The rows below come in pairs that one turn or mirror swaps. Which row does each named row swap with?
The rows were stretched afterwards, more along some directions than others.
k_209: [ -4   3   2   4  -9 -17  11   9  -1 -18  -4 -18 -14  12   0  -9]
k_526: [ -8   0   7  11  -8  -7   4  18 -19  -8  13 -25 -14   1  15  10]
k_39: [ -1   3  -5  28  -7   3   8  12 -14   4  16  -9  -2   8   8   9]
k_699: [ -5  -5   6   7  -4   3   6   9 -13  -8   7 -26 -18   8  14   2]
k_824: [ -1  -7  -1 -10  -7  -2   0  -1  -2  -9 -12 -14  -4  -3   8   2]
k_109: [ -5  19  -2  13 -10   8  22  17 -23   9   8   0   8   3   9   6]
k_514: [ -8   2   7  10  -7  -2  11  17 -18   1  14 -20 -17   9  21   6]
k_498: [ -4  -2   4   9  -9   3  10   7 -15  -5  13 -22 -14   6  16  -4]
k_915: [ -5  17   1  12 -25 -16  10  22 -34  13  13  -6  -8 -10   7  18]
k_510: [  4  11   2  10 -15  -5   5  16  -9   9   7  -6   6  -2   3  10]
k_279: [  3  15  -6   9 -17   0  22  17 -18  12   9   2   4  -1  11   8]
k_481: [ -3  -7   6  -8  -7 -10   1   2  -7   0 -13 -16  -5  -5  11  14]
k_827: [ -9  10   3  10  -7  -8  18  12  -4 -12   2 -13  -9  13   1 -11]
k_247: [ -7  13   6   9 -20 -14   8  17 -29  12  10  -3  -7 -13   4  20]
k_539: [ -5  21  -9  18 -12  14  17  26 -25  10  21  -5   0   5   7  15]
k_207: [  1  -8  -1  -7  -5  -3   4   0  -7  -2 -21 -14  -6   1  12   7]
k_931: [ -5  18  -4  19 -14  14  19  26 -26   7  20  -4   6   2   9  22]
k_391: [  0  14  -3  17  -9  13  20  23 -22   4   9 -11   2   5  14  16]
k_844: [ 10  -9   0  -4 -11 -24  -3   2   2   0  -6  -9 -13  -1   0  -1]
k_320: [ -5  -6  12   4  -2  -2   4   9 -13 -10   0 -20 -15   5  17   3]
k_441: [  4   1   3   6 -11  -8  -1   8 -18   1 -16  -9  -2  -8   5  29]
k_92: [  3  -3  -8  -1 -15  -1   5  10   1  -8  -7 -16  -3   4   4   9]
k_26: [  2  11  -2  11  -8   1  15   9 -13   0  10  -1   9   1   4   3]
k_63: [ -7   9   5  18 -19  -4   6  18 -23  12  13 -20  -5  -6  16  20]
k_458: [ -6  23  -7  18 -16   8  18  26 -26   5  12  -4  11  -1   6  19]
k_742: [  1  -7  -4   1  -4   5  -1   8  -5   0  -9 -12  -2   4   8  13]
k_986: [  8  -8   2  -6 -11 -26  -4   4  -1  -2 -15 -10 -18  -5   4   4]
k_271: [ -6  10  -3  16 -21 -14  10  20 -13   6  12 -24  -6  -1  12  10]
k_381: [ -2   0  -8   1  -8   0   3  10  -6  -1  -9 -12 -10   7   2  12]
k_668: [  7 -11  -2  -1 -13 -21  -5   3  -2   2  -5  -7 -15   3   0  -1]
k_904: [ -7  -3   9   7  -2  -1   6  11 -15  -4  11 -19 -17   8  14   2]
k_79: [ -7  15   8  11 -18 -13   8  21 -27  13   9   1  -8 -10   5  18]
k_335: [ -5   4   8   4  -8 -18  12  11  -3 -18  -9 -15 -11  11   4  -5]
k_832: [ -5   7   3  11  -6 -10  17  14  -2 -13   2 -16 -12  18   0  -8]
k_210: [ -4   4  -2  10 -13 -11  13   9  -3 -16  -1 -14 -12  12   2  -8]
k_411: [  9  -7   0   1 -10 -24   2   6   0   2  -5  -9 -18   2   2  -3]
k_980: [ -7  15   8   6 -21 -19  12  19 -31  10   0   1 -11  -8   7  18]
k_836: [ -6  -7   8   3   4   0   7   7 -10  -6   1 -23 -19   8  18   2]
k_331: [ -2   1  -1   5 -11   4   9  11  -3  -4 -11 -13  -3   7   3   7]
k_173: [ 10 -10   1  -8 -13 -22  -2   1  -3  -2 -12  -8 -17  -1   6  -3]
k_35: [ -8  12   7  11 -22 -15  10  20 -28  14  10  -6 -13 -11   6  15]
k_761: [ -6   0   5  10  -8 -15   4  13   2 -15   4 -15 -10  12  -2  -7]
k_757: [ -1  -1  -2  -3 -17  -4   9   5 -14   6 -13  -5  -5  -7  11  16]
k_633: [  7   2  -4  20  -9 -11   8   9  -2  -2   0 -11  -3   9   3   4]
k_895: [ -4   3   5   7  -7 -18  18   9  -3 -10  -6 -16 -14  17   6  -6]
k_442: [ -7  15   3   8  -3   1  18  16 -20   3   5   1   5   3   9  13]

k_742 swaps with k_458
k_481 swaps with k_26
k_441 swaps with k_510
k_39 swaps with k_271
k_539 swaps with k_381

